M: rows in 4 groups, each row roughly a mix of its group's directions:
M (100 x 11):
[[-22  34 -20 -11  -7   8 -11  55  16 -11  -6]
 [ -2  40 -12 -29  -7 -14  20 -10 -45 -13  18]
 [  0   8  12 -33 -24 -24   5 -40 -33 -22  15]
 [ 40   3 -25   1 -39  -2  14 -17  34  -7 -21]
 [ 17  27 -36  12  15  22  22  20 -31  12 -26]
 [  9 -31 -39  -9 -15   4 -10 -12 -39  12  33]
 [  2 -33  11  25  -2  36  -4  11 -46  17  14]
 [-36 -27  19   9  27  10 -38  19  25 -14   6]
 [ 15  18  12  25  13 -15  34 -18  -6 -50 -11]
 [ 29   7  -4 -31  -5 -18  24  26 -16  37 -29]
 [-26  38  17   0 -55  -3 -13 -14   2   0 -10]
 [-19  28 -22 -17   7  20  -9  57  -2  -9   8]
 [-21  -2  -4  -5  43  -7 -14  36   3  21 -39]
 [ 15 -31  12 -14   7 -29  -7 -29  41 -24 -18]
 [-14 -39  44  22  -9 -15 -17 -13  24  -7 -18]
 [ -5  40   9  -8 -12 -31   6  -2  23 -38 -32]
 [-20 -24  11  39 -32   1 -18 -31  -5  23 -20]
 [ 11  19 -19 -28 -17 -24   1 -42  27  -3 -28]
 [-37 -35 -18 -39 -20  -2 -18 -15 -10   1 -20]
 [ 24  25  16  -7 -21  -9  24   6 -28  40 -30]
 [ -9   7 -14  11  44 -36 -24  22   7  23 -25]
 [-28  16   7  -9  17   0  27  47 -19 -28  16]
 [-19  16 -14  44  29  -7 -25 -23  13 -24  18]
 [ 10  32  13 -26  18 -17  44 -22   1 -11  26]
 [ -4 -24  -7  12 -41  31 -37  16  -4  27 -10]
 [ 24 -10 -28 -16  20  40 -32  -7 -13  30   9]
 [ 37 -16 -23  40 -25  -2  22 -25  10   5  17]
 [ 23   5 -37   7  47   8  20  30   6   7 -15]
 [ 26   2 -23   4  37 -11  15  12  29 -16 -41]
 [  4  27 -39 -15 -20  36 -15  25 -16  23   6]
 [-12  25 -22 -16  26 -16   2  22  47  11  24]
 [ 23 -17 -15  16  14  11   9   5  32 -33  45]
 [ 18  29  25  23   0  -2  40 -14   1 -39 -14]
 [ 10  25   6  -3   8 -29  13   4  13 -46 -41]
 [ -1  29  21  -4  29   3  19  31  32  24 -30]
 [ 38  14  -5   8 -31  16  39 -22  -6 -14  26]
 [ 15 -52   4 -11  -4  -4 -17 -40  28  12  -2]
 [ 38   2 -24 -31 -39 -16 -23 -10 -10  17 -10]
 [  4   5   0 -28  26 -31  31 -30  -8 -11  37]
 [  2  25 -17   2  40 -15  13  37  36 -13 -10]
 [ 10  -1  -1 -24 -22  -2   7 -40 -54  -5   8]
 [-32  -8  28  19 -33   8 -18 -24 -18  22 -28]
 [  7  -6 -13 -49 -22 -13  16   6 -24  26 -31]
 [-18  18   3   4  42 -13 -12  30  31  -4 -36]
 [ 26 -35  -8  23  45   9   8  25  10  -5 -23]
 [-40  17  29  12 -33  10 -18  18   2  12  32]
 [ 31 -18  -7  -5 -15 -20 -25 -36   7  32 -31]
 [-38  31   0   7   0  13   8  45  14 -28  15]
 [ 24   5  -6  20  15  13  22  16 -44 -21 -37]
 [ 20  -8  -4  14 -25 -21  -9 -31  38  14 -39]
 [-33  28  -4  -4 -10 -20 -21  45  21  -1 -25]
 [  9  23  -6  22 -39  -2  18 -44 -27  14 -11]
 [  4  22   3 -21 -38 -14   4 -43 -29 -16 -17]
 [-14 -13  35  -1 -18  15 -21  18  32  38 -21]
 [ 43   0 -29 -15 -34  18 -23 -25   3  15   8]
 [-41  14  38  16 -23 -27  -8  -8  -2 -17  24]
 [  3 -16 -28   0  36  16   2  22  12  38  34]
 [ 32 -40 -16   8  42   0   6   3  23  -2 -24]
 [ 15 -15  15  15  -1  11  45 -31  -9 -27  32]
 [-11 -23  28  54  -9  18 -18 -11  20  -4  14]
 [ 21  24  22  30   8  -1  42  -1   0 -31 -25]
 [  2  15  15  32  23   1   9  27  20 -13 -50]
 [-20 -20  -3 -39 -15  -6 -28 -19   1  22  41]
 [ -8  -1 -10 -17  16 -12 -49  15  -7  39 -29]
 [ -5 -57   7  31   1  -6 -23  11   3  15 -26]
 [-17 -19  22 -12  25 -20  -6  17  24 -13  50]
 [-41  27   2   8  10  10   8  47  16 -24   5]
 [ -7 -25  -7 -24 -37  11 -26 -17 -13  25  37]
 [-13 -40  20  20 -12  30 -18   3 -16  28  31]
 [  3 -25 -22 -12  -8 -17  -3 -36 -31 -18  42]
 [-13 -22  32   3  38 -11  31  -4 -38  -8  15]
 [-11 -10  12  13  26 -37  -2 -25   7 -51  -3]
 [ 37 -28   7 -15  -1 -15  22 -32 -40   3  11]
 [-22  31 -12 -39 -19   5   5 -31 -33 -16  -8]
 [ 53 -18 -30 -20   2   1  20  -5  -2  10 -30]
 [ 14  39 -14 -37  12 -22  17  12 -26  17 -23]
 [  1  -8   3 -15 -51  31 -16  -4  -7  34  21]
 [ 27 -22  17  14  26   4   3  46  33   5  16]
 [-18   5  31   5  34 -33   1 -10  31 -32 -17]
 [  9  33   3 -14  44 -23  43  -2   6 -11   3]
 [ 16  13 -41  -6 -14  24   7 -23 -30  36 -14]
 [ 14  43 -20   5  22  -6  29  -3 -14 -42  -1]
 [-16  36 -14   5 -19  29 -38  25  13 -11 -22]
 [ 21  56  19 -19   0   5  27   9 -26   1  -2]
 [-24  13  22 -11 -11  -8   1  10 -40 -19  48]
 [ 46   5  19   6   7  -4  25  41   7  30  -5]
 [-25   7  -4   6 -19  23  -6 -44  -4 -41  25]
 [-19   9  -1 -45 -25   8 -26 -13   8  20  38]
 [-12 -12  -4  10 -29  35 -16 -11 -19  47  21]
 [ 31  11 -30  39 -17  -9  22 -36  -1  -2  16]
 [-40   9  18   4  32  10  14  34 -19 -19  24]
 [-19  31  47 -21  -7  -4  -1 -11  41  -6   1]
 [-28  10   2  -7  23 -24   9  51   3  -5 -34]
 [  4  -6  50 -22 -15  18   7  35  -8  24 -18]
 [ 28 -17 -26 -28  36  20   2  16 -30  19  -7]
 [-25  19 -24 -57  11  -9  -5  -5 -21 -15 -11]
 [ -8 -18  32  24  19  -8  49 -19  -5 -24  10]
 [ 44 -11 -29  32 -17  -7  28 -19  11   3  20]
 [ 16  17 -29 -29 -31 -20 -25  25   8  12 -30]
 [-34 -27   0  21   8  15 -31 -16  24 -32  22]]

the one row of each list that fits no group (the others fit one group, some only roughly):
  * k136: [  2 -31  10  22  42  -3   3 -25  13  24 -34]
  * k481: [ 12 -20  11  -5  14  -7  57  -1 -28 -28  11]
  * k805: [ 27 -42  -9   5 -14   6  23  -8 -32  34  18]
  * k397: [ 24   3   9  -4  35 -15  57   4  -4  21   0]
  * k784: [ 40   8   3  23 -11  11  54  -6 -22   1  -5]
  * k162: [ 31   5  -9  23  15 -10  46 -12 -28 -29  -3]
  * k415: [-27 -13 -13 -32  39 -31 -22   5  18   9  19]
  * k410: [ 24  16 -37 -21 -19 -25  27 -13 -24  23 -17]
  * k276: [-21  -2  59  -2  -4  32 -14  27   1  -2   1]
  * k114: [ 33 -38  14  18 -13   1  11  32  18  34  -3]
  * k14: [ 45 -24   6  32 -25   4  24   8  13  27   7]
  * k180: [ 12 -30   4 -23  50  -6  -3  17  29   0  26]
  * k301: [-26 -13 -17 -33  39 -30 -26   5  13   7  18]
  * k780: [ 16 -48  28  19 -21  13   3  22  20  26  -4]
  * k361: [  1  -5  27 -13 -53  22  18 -19 -23  15 -15]
 | k180
  * k638: [-13 -30  23  19  51 -14  15 -16  -5  10 -24]
  * k417: [ -1 -57  37  19   1   4 -19  -7  -3 -20  -2]
  * k970: [-54   0   6 -24 -28  24   0   5 -28  -8  10]
  * k718: [ -8   6  -8  -4  43 -14   5  38  39  -3  25]
  * k649: [ 30  18 -38  12 -14  28  22  13 -38   3   2]
  * k185: [  4  40 -44 -17  14 -30   7 -13 -22   2 -14]
  * k469: [-38  25  17  -8 -14 -12   1  35 -17 -26  31]
  * k65: [ -2  41 -16  20  -4  23  14  30 -41   3 -12]
  * k277: [ 24 -38  13  24  19  -1  35 -38   8   2 -10]
  * k199: [ 40 -17  -2 -21  -4 -33  39 -12 -23 -11  -9]
 | k970
  * k608: [  9 -17  -4  -1  36 -20  -2  19  58  -7  -7]
  * k395: [-33   9  10 -13  41 -21 -25  13  35  -9 -12]
  * k353: [-36  -8  -5 -28  30 -24 -37   5  27  -1   9]
  * k755: [ 29   5 -15 -12  37 -18  31   7 -26 -33 -15]
  * k403: [-28   9  27  10  44  -5 -31  32  13   0  -7]
  * k731: [  4  50   1  23   6  19  13  16  11 -33 -30]
  * k820: [  1   5 -41 -31 -16  14 -13  -4 -31  20  34]
  * k995: [ 10 -26  16 -13  17  -8 -28 -34 -36  31  10]
  * k737: [-27   2  14   8 -37   5 -30 -11  43  25  -4]
  * k860: [-14  -3  13 -22  16 -36   2 -40   7 -33  28]
  * k916: [-39   4  28 -23   9 -10 -37   6  -7 -35 -10]
  * k444: [  0  12  11  12 -20  34 -12  37  17  34 -32]
 | k916
  * k67: [ 58  25 -16  -3  15   2  11  13 -13  26 -15]
  * k622: [-23   3  25   3   3 -16 -16  22  57  -7  19]
  * k173: [ 40 -15 -17 -21 -14 -20 -15 -13  -6  29 -38]
  * k967: [  1  16  25  14 -10  36   9 -14   5 -40  38]
  * k992: [ -8   0 -10 -13  60 -32  13  20  11  11 -12]
  * k326: [  3 -19  34  22  19   2 -19  44  16  26 -16]
  * k706: [-12 -29  47  11   3  26 -18  32  22  -2   8]
  * k99: [-30 -23  37  42  -4   2 -29  -3  10  12 -14]
  * k946: [-19  32 -37 -12  28 -31 -11 -18 -22  -8 -17]
  * k858: [ -2   3 -22 -10 -42 -12   9 -36 -28  22 -26]
  * k471: [  4  16 -23   8 -28 -14  -5  13  43  -1 -45]
  * k465: [-22  12  20  30 -39  17  -8 -43 -14   5 -10]
  * k899: [  7 -17  -3  20 -11  26  -8  37   1  45 -31]
  * k375: [  6 -55  17   5 -28   2   0  12  12  32 -20]
  * k442: [ 13  -9  12   0  -7  19  11 -28 -34 -11  54]
 | k67
  * k37: [ 13 -13   9  27 -52  38  -7  12  -9   9 -14]
  * k452: [-25  40 -14   1   9   1  -8 -35 -19 -37  20]
  * k710: [ 27 -12 -49 -39   3 -15  25   2   5  -8   7]
  * k703: [ 29  -7 -13 -25  -6 -24  -9 -51 -20 -12  19]
  * k10: [ 18 -12 -25 -13 -18  22   3 -36 -41  30   1]
  * k536: [ -1  11  -1 -42  12 -45   9 -17  19 -29  14]
  * k875: [ 28  13 -42 -17 -23   3  -7  25  23   4 -33]
  * k169: [-17 -11  36  13  12 -23  43 -10 -22 -23  20]
  * k712: [ -5  41 -15  20 -18  27   7  25 -34   7 -24]
  * k942: [ 20 -28  -5 -29 -13 -11  -1 -56 -16   1   4]
 | k703
  * k583: [-46  22 -18  -2  22 -16 -34 -20 -16  -5 -21]
  * k498: [-16  -8 -46 -42   4 -27  -5  -9 -14   8 -23]
  * k987: [-12  16  56   8 -20  -4   4 -19  26 -27 -10]
  * k663: [-32  19  34  15  -4 -13 -11  31  37 -19   8]
  * k990: [-10  11  -3  42 -17  14  -4 -47   0 -24  25]
  * k387: [-16  20 -30 -25  16 -33 -12 -12 -23  17 -35]
  * k52: [ 18 -45 -18  14  36  23  -2  12  13  30   6]
  * k333: [  0  34   3  10  -6 -13   5  12  23 -31 -53]
  * k93: [ 23  19  11  29 -46  31  16  -9 -16 -19  -9]
  * k512: [ -5  55   8  -6  13   4  15   4   5  12 -47]
  * k866: [-29   6  21  39   1  -7  28   2  38 -24 -11]
  * k590: [ 11  19 -50 -29  10   5   5  -7   6  39  18]
 | k512
  * k774: [ -9 -25  18 -35 -17  -8  -7 -27   0  37  33]
  * k696: [ 36 -16  -2  19   2  -3  52 -12 -32   4   6]
  * k91: [-24  33   5 -11  19 -23   4  31  31 -13  33]
  * k143: [ -8  -5 -16  -5  52  33   9  37 -13   3 -11]
  * k869: [ -2 -38  26  14  11  24 -13  29  35 -16  18]
  * k823: [ 15 -18  -1   3 -21  20   0 -30 -57  15 -13]
  * k298: [ 41  -4   2  -1 -19  12  35  -9 -20  12 -43]
  * k934: [ 28  -6  -4 -36 -12 -24  21   7 -48  -7  10]
  * k760: [-18 -46  15 -27   0   4 -24  29  13  18 -24]
  * k955: [ 19 -18   6  -5  44 -11  24  28 -24 -32   9]
  * k239: [ 11   6 -29  -1   0  23  14 -15 -58  22   7]
  * k16: [ 19   4 -29 -12  20  18  24  32 -20  42   2]
  * k40: [-39 -34  24 -19 -30  28 -18 -11  -2 -11  -3]
 | k298
  * k892: [  3  -7  32   4 -35  -6   8 -45  -4 -31  22]
  * k98: [ 29  -4 -43   0  -7  20  21   5 -43  17  13]
  * k687: [  0  -7  26   4 -36  -4   7   2 -19  45 -38]
  * k864: [-38   8  33   2  36   6 -31  25  12 -13   7]
  * k886: [  3  -3 -46  -9  24   6  -7  35 -19  36  -4]
  * k651: [ -7 -28 -16 -20  34 -40   6 -25 -11  -8  29]
  * k453: [ 20 -47  16  18  -1  17   3  26  35  -3  23]
  * k51: [-17  15  46  14 -18  -8  -4 -19  26 -36 -17]
  * k296: [-17  16  62  -2   3  26  -9  27  -2   2   0]
  * k266: [  7 -12 -14  14 -19  11 -36  36  -6  38 -26]
  * k897: [  0 -27 -25 -12   7 -36   0  19   1  42 -31]
 | k266
  * k738: [ -9  10  16  40  10  15   5  55   9  -9 -17]
  * k884: [  5  36 -39 -27  -1  -7  19 -29 -21 -21   8]
  * k944: [ 33  -8  -7  10 -38 -13  26  -8 -11  40 -21]
  * k795: [ 17 -20 -38 -34  11  18 -14   4   6  43   1]
  * k232: [-23 -16  29  10 -38  11 -44  -5  23  -4 -12]
  * k552: [ 28  27   9  29  -8  23  41  18 -10   4 -28]
  * k985: [  2 -28  38  34  13  11 -18  31  28  13   2]
  * k977: [-36   1  37  24   7   7   9 -13 -12 -18  43]
  * k750: [ 33 -10   4  21 -19  29  36  18 -14  32 -14]
  * k972: [-29  12  19 -11   4 -24 -25 -26  24 -43   8]
  * k644: [ 19 -54  10  18 -16   6   6  20  26  27  -4]
 | k795
  * k352: [ -9  12  -5  -6  29 -34   4 -27   2 -52  12]
  * k581: [  8 -51  18 -22   2 -13 -10 -37   4  -4  28]
  * k373: [ -4  46  19 -25 -18   3  13 -10 -39  12 -22]
  * k699: [  4 -28  -1  10 -25  33  -9 -23 -38  34   7]
  * k880: [-11 -11 -26   5 -15  26 -40  35  -3  30 -16]
  * k707: [ -6  16  26  -7  40  15 -11  34  21 -29  22]
  * k812: [ -3 -10   6  43  11  26   8 -25  48  -6  -7]
  * k511: [-19  -2  49  13  -6 -14 -10 -17  34 -29 -17]
  * k94: [ 25  10 -38  22  28   1  21  20 -28 -22 -19]
  * k291: [ 31  -6 -17 -23 -31 -15 -18 -32 -20  11 -32]
  * k367: [-41  37  16 -16 -10  10 -15 -26 -28 -16 -13]
  * k327: [  7  49 -32 -16  12 -13  18 -27 -17 -21   8]
  * k966: [-20   2  31  29 -24 -13 -22 -44  12   0  19]
  * k491: [-23  41  14  15 -43  14  -5   3 -32  -4 -13]
  * k118: [ 31  11  13  25 -21  30  37  17  -9  21 -21]
 | k291
  * k84: [-54 -19   3  -6   1  -5 -41 -10  -5   6 -26]
  * k575: [ 33  24   7  31 -29  -5  27 -11 -14  32 -15]
  * k725: [ 33 -34 -13  15   5  14  -1 -21   6   7 -50]
  * k542: [14 48 30 -1  5  7 45  1 18 -5 -8]
  * k214: [ 42   3 -19 -26 -37   4  12 -11 -24 -10  27]
  * k192: [27  9 41 35 13 16  8 30 19  2 19]
  * k123: [-28  12   7  -2  -7  24 -40  -7 -17   2  48]
  * k893: [ 22 -39   6   4  32   0 -14 -34   0  34 -16]
  * k168: [  7  -9  18  48  23 -11  20  32  32   4  10]
  * k240: [-32  34  19  22 -26   3 -17  25  34   2 -12]
  * k110: [  0  -8 -15  10  -6  26 -19  42   3  41 -31]
  * k982: [ 19 -26  46  18 -19  14  10  29  13  26  -7]
  * k129: [ 21  23   0 -28 -33   5  40  -8 -33  10  -8]
 | k168
  * k564: [  4   0 -38 -12  -6  25 -16  32 -13  46   2]
  * k157: [ 24 -16   4 -26  -6 -13  -8 -19 -54  15  24]
  * k300: [ 16 -11 -51  18 -10 -33  -3 -28  -2  22 -13]
  * k752: [  6 -16 -18   1  34   5 -27   0   9  40 -40]
  * k135: [-21 -22 -30 -19  34 -30 -27  16   9  12 -21]
  * k401: [ 28  11 -35  -3   3  22  30  22 -30  31   6]
  * k648: [-10 -28  40  41 -14  17 -18  17  11  -8 -20]
  * k978: [ 38 -30 -16  -6   4   2  13 -40 -26  -2 -26]
  * k794: [-21  39 -14 -24  13   9  -3 -21 -12 -44  19]
  * k532: [ 12 -22 -18 -26  33 -15  -9  48  24   3   2]
  * k643: [ -5 -40  -1 -11 -15   1 -19 -42 -33 -11  24]
 | k643
  * k632: [ -7  13  30  21 -46  15   7 -29 -23  21 -14]
  * k486: [ -8  34  -1 -19  25 -38  14  14  13 -38  16]
  * k206: [ -9  59  -8  -9  12  14 -11  27  23  -8 -21]
  * k618: [ 19  36 -12  29 -19  33  11  21 -11 -15 -29]
  * k535: [-18   2   1  18  42  15 -17  26  31 -35  -4]
  * k660: [-23  45  15   4  33  12  -7  -1  -2 -36  21]
  * k203: [-41  41  13  -8  28   5 -27  -7 -13 -23  -2]
  * k726: [ 12 -49  29  19 -20  11   0  25  16  27  -2]
  * k981: [ 16 -34  40  -1 -29   0  23 -21   1  30  13]
  * k404: [  1 -21 -29  26  23   7 -17  40  -6  18 -33]
  * k260: [ 41 -37   2   6 -40  10  27   3  10  18   5]
  * k53: [ 44 -16  -2 -11 -34 -13   6 -40 -22   3  10]
 | k535
  * k868: [ 28 -50 -18   2  11  20   1 -23 -25  23  -2]
  * k779: [ 18 -14  20  -2 -17 -12  35 -41 -20 -13  33]
  * k77: [-14   8 -26 -17  -2   1 -13 -10  46  44  16]
  * k344: [-14  45 -22  -1  -1  -1   1 -42 -19 -31  11]
  * k197: [ -4  48 -21 -39  32  -6  14   9   5   2  16]
  * k309: [ 19  -8   5 -26   3 -23  -2  51  33  17 -17]
  * k766: [-19 -14   5  36  40  -6 -33  15  30  -6   8]
  * k819: [ 22   1 -14 -36 -20  -9 -37  -4 -36  25  10]
  * k254: [ 14  13  21  12  11  11  36  35  16  32 -30]
  * k537: [  2 -20  19  31  16   2  -8  24  49 -11 -28]
 | k309
  * k602: [-12 -17  20  37  13 -17  19 -32  29   8 -30]
  * k888: [-11  44 -27 -36  24 -15   5  -6 -28  -8  -4]
  * k745: [-27 -13  38  19  23   6   7 -22 -27  -7  36]
  * k44: [ -4  29  26 -29  26 -13  -4  32 -16  23 -28]
  * k208: [ 14 -47  23  24 -38  23  11  -1  12  10   4]
  * k418: [-21   2  43  19 -23 -12 -17  10  33 -25 -23]
  * k773: [ 29  -9 -20 -14   2 -27  31  21   5  -3 -47]
  * k579: [-16 -34  -8   1  26 -15  -1  -3 -38  -3  45]
  * k350: [-25 -14   0 -28  34 -39 -17 -21  14 -12  24]
  * k554: [  5 -30  32  38  -1  12  -8  20  24 -19 -31]
  * k368: [ 11   9   2 -28 -34 -19  -1   7 -49  -5  31]
  * k754: [ 37  -9 -26 -40  13 -12  27  32   8   2   6]
 | k579
